Each row is where one point has got to under a steady rotation. How many ticks took it there?
The counts run from 0 to 164.
[144 110 139 119  71 147  84  73  92 103 114 108  95 135  85 128 145  97
 129  99 125 108 145 113  70 123 187 125 119 105 116  95 116 108 145 110
 124  77 117 153 109 122 165 101 109 112 126 148 101 149 156  73 144 128
 108 121]  26
[143 115 154 145  72 160 157 104 101 143 122 118  74 167 127  97 123 149
 120 125 102 147 157 108 129 135 146 124 104 149 119 107  91 123 153 147
 168 135 138 161  92 143 158  70  99  94 176 119 105 157 117  80 120 148
 110 119]  99
[155  90 143 115  88 135 140 115 134  97 127 128  89  84 113 118 158 122
 145  90 176 159 167 136 108 118 182 118 153 148 127 141 100 146 129 144
 114 135 101 145 160 125 140 128 110 127 126 130 135 146 128  86 153  92
 151 206]  104
[135 142 138 113  94 129 153 111 101 115  83  83 108  85  84 119 125 148
 127  71 142 128 177 134 101 117 179 102 130 123 127 108 116 115 136 114
 146 120 135 145 191 119 140  73 122 102 124 143 125 144 178  87 117 114
  94 154]  107
[155 109 126 118  64 127 129 128 142 117 141 122  66 103 148 131 161 155
 132 114 173 145 186 132 111 145 150 110 119 162 122 164 109 147  97 165
 115 134 114 128 157 148 103 112 114 105 137  88 135 134 133  74 157 101
 161 174]  1
[107 138 145 119 116 125 131 118  94 118  98  92 114  87 142 139 108 164
 116  85 158 110 153 109 102 126 118 143 138  94  98  65 129 108 151 158
 146  98 122 197 120 145  95 101  91 129 127 126 167 168 192  85 132 106
 109 123]  60
[163  85 142 123  71 149 126 120 132  92 135 143  69 111 122 124 165 126
 149  94 164 160 166 129  99 120 180 119 154 161 143 156 102 144 132 142
 108 132 109 148 135 135 155 123  99 128 128 134 112 145 111  88 153 110
 156 202]  103
[131 105 147 110 114 118 138 127 105 109 113 106 107  90 124 175  90 136
 121 124 156 141 163  87  94 143 101 164 157 129  92  82  95 125 147 129
 156 117 135 171 135 124 135 129 126 122 144  93 134 150 162  50 137  74
 155 113]  161
[133 151 139 126  94 145 151 118 115 116 105 112  63  96  93 125 146 167
 137  64 161 162 153 117 119 146 149 107 132 111 142  93 108 114 123 154
 154 120 107 173 166 123 128  74 116 135 131 154 102 149 145  73 126 133
 105 145]  89
[155 100 141 109 100 129 152 115 124 105 102 105 103  78 110 115 143 132
 142  78 185 146 184 136 109 110 176 105 160 135 135 122 103 142 140 132
 133 131 102 151 184 114 137 106 118 127 127 128 134 148 145  74 144  83
 138 192]  105
[103 122 146 134 108 140 144 114  90 110 119  97  74 125 110 134  90 147
 113  98 138 130 154  89 116 139  98 154 138 111 107  72  88 112 137 160
 168 116 127 185  98 134 121  90 101 110 152 124 125 160 151  56 119 111
 128  97]  163
[147  96 145 130  79 137 137 141 127 118 159 156  51 125 148 137 142 150
 126 148 143 149 167 113 107 144 130 136 136 177 115 158  95 144 131 153
 131 140 150 136 100 149 135 124  98 110 154  97 103 135 123  71 163 115
 174 144]  84
[134 158 123 136  90 151 122  98 104 107 107 117  64 101  85 138 154 157
 132  69 140 150 142 117  97 141 157  97 121 104 138 105 112 108 124 144
 148 104 104 161 151 115 134  73 124 125 130 147  94 136 160  69 133 133
  99 136]  90
[132  87 135 106  51 157 125 111 129 134 118 123  96 132  94 109 180 140
 140 107 114 116 179 149  88 114 180  80 126 136 138 135 121 126 155 151
 119 115 135 160 120 153 147 110  79 120 134 158  94 149 107  96 155 154
 126 153]  119
[152 156 140 124 100 135 167 132  88 143  98 107  84  81 115 144 125 184
 126 103 140 157 162 120 129 140 148 103 132 144 118  95  95 125 145 120
 160 134 150 153 174 113 156  74 135 108 145 113  90 145 161  70 110 130
 107 129]  5
[113 135 127 114  70 139  83  99 102 107 112 107  92 138 130 131 145 135
 111 111 110  79 149 123  72 103 164 131 110 125 100 121 125 108 154 141
 100  74 145 169  80 164 121 103  67  97 124 130 148 143 177  95 157 142
 116 121]  45
[146  95 132  94  56 150 128 132 129 173 108 134 121 103 113 160 171 167
 136 129 130 121 169 143 107 143 121  77 129 135 123 105 136 131 168 154
 137 112 144 175 136 165 154 112 101 129 145 137  61 158 121  96 131 155
 120 138]  53
[130 151 129 117  78 135 151 139 121 146 104 103  91  83 145 141 152 195
 129  90 157 138 166 139 122 148 115  93 112 118 129 104 134 131 133 189
 148 124 102 178 161 162  94  81 111 133 138 131 115 145 151  94 133 146
 110 142]  154
[100 117 135 118  74 155 153 139 127 145  90 110 102 109 106 115 153 191
 137 103 127 103 180 152 117 122 139  82 127 125 134 109 130 122 157 178
 130 115 156 185 129 177 109  94  68 119 135 153 123 150 128 109 142 150
 109 136]  136
[120 132 119 118  72 156 133 133 125 137 102 130  91 101 126 122 176 192
 129 104 120  98 171 153 102 120 141  77 121 127 136 119 143 128 156 175
 116 103 152 180 135 174 109  86  67 122 117 157 101 149 145 107 152 162
 109 145]  137
[138 110 145 110  94 126 125 127 124 110 120 131 112  70 137 127 153 146
 141 113 163 124 178 150  84  92 185 109 155 159 123 154 123 145 151 127
  96 118 147 151 165 145 135 129  93 120  98 121 144 140 161 104 161 104
 144 191]  122
[143 132 138 120  44 146 133 109 117 137 126 120  70 140 122 103 164 156
 122 120 112 119 172 140 105 123 178  84 105 161 134 159 103 136 121 143
 116 126 157 116 123 153 129  79  96  81 144 109 113 125 138  88 145 141
 129 154]  17
[124 107 143 125  97 135 167 142 132 133 124 111  90  86 166 123 132 168
 127  87 172 142 180 125 129 132 114 129 138 128 131 115 114 139 137 200
 137 136 116 196 139 163  77 117  87 129 134 117 160 155 133  92 139 115
 145 168]  152
[155  90 151 117  94 138 149 144 128 113 148 149  62 102 139 131 133 150
 134 133 166 177 162 111 122 140 132 138 159 167 125 145  85 146 138 151
 139 147 135 154 127 137 135 129 100 128 146 102 115 145 121  65 153 109
 180 168]  85
[150 139 130 144  88 145 102 102  86  91 136 143  53 123 114 152 134 134
 126 126 123 150 128  98  82 137 171 138 126 134 108 108  97 112 145 107
 135  99 145 146 121 117 176 101 126 118 137 125  72 134 166  61 140 139
 119 117]  8
[163 117 143 119  58 144 127 125 116 124 144 132  64 135 143 110 167 163
 131 137 125 140 177 144 107 124 190  94 109 175 119 175 104 145 124 134
 114 130 153 122 136 149 148 103  92  86 146 107 112 132 141  89 153 132
 144 165]  18
[156 141 148 113  99 124 179 139 109 137 103 106  91  78 119 135 123 181
 141 109 156 153 181 124 131 139 136 105 134 149 115 121  98 134 136 135
 157 144 143 146 185 121 148  87 146 103 147 101 116 143 154  65 116 105
 121 143]  4
[144 119 125 123  49 140 134 111 123 143 117  96  64 158 111  93 155 154
 115 103 112 116 178 131 114 133 174  83  93 146 131 141 111 141 113 153
 136 117 141 137 120 152 124  69  95  79 150 115 123 139 119  82 130 138
 118 134]  16
[127  91 147 104 103 129 134 109 107 120  81  89 147  78  96 146 106 129
 130  95 161 115 173 126  90 107 143 122 162 103 119  65 120 119 177 103
 145 104 126 187 152 131 154 122 114 136 122 139 136 172 158  81 134  99
 118 143]  41
[147  91 145 126 108 141 174 143 125 105 132 138  65  94 139 127 131 157
 140 110 177 181 166 116 132 134 125 133 156 166 136 124  84 149 136 155
 147 160 126 174 149 128 128 119 103 133 142 111 123 157 123  68 147  99
 168 172]  86
[148 117 156 126  97 119 152 108  93 129 119  95  98 127 144 122  88 130
 115 124 153 127 170 103 121 125 143 161 114 144  91 111  83 130 133 124
 153 132 138 139 128 126 135  86 120  78 166  68 166 150 169  56 122  77
 137 145]  96
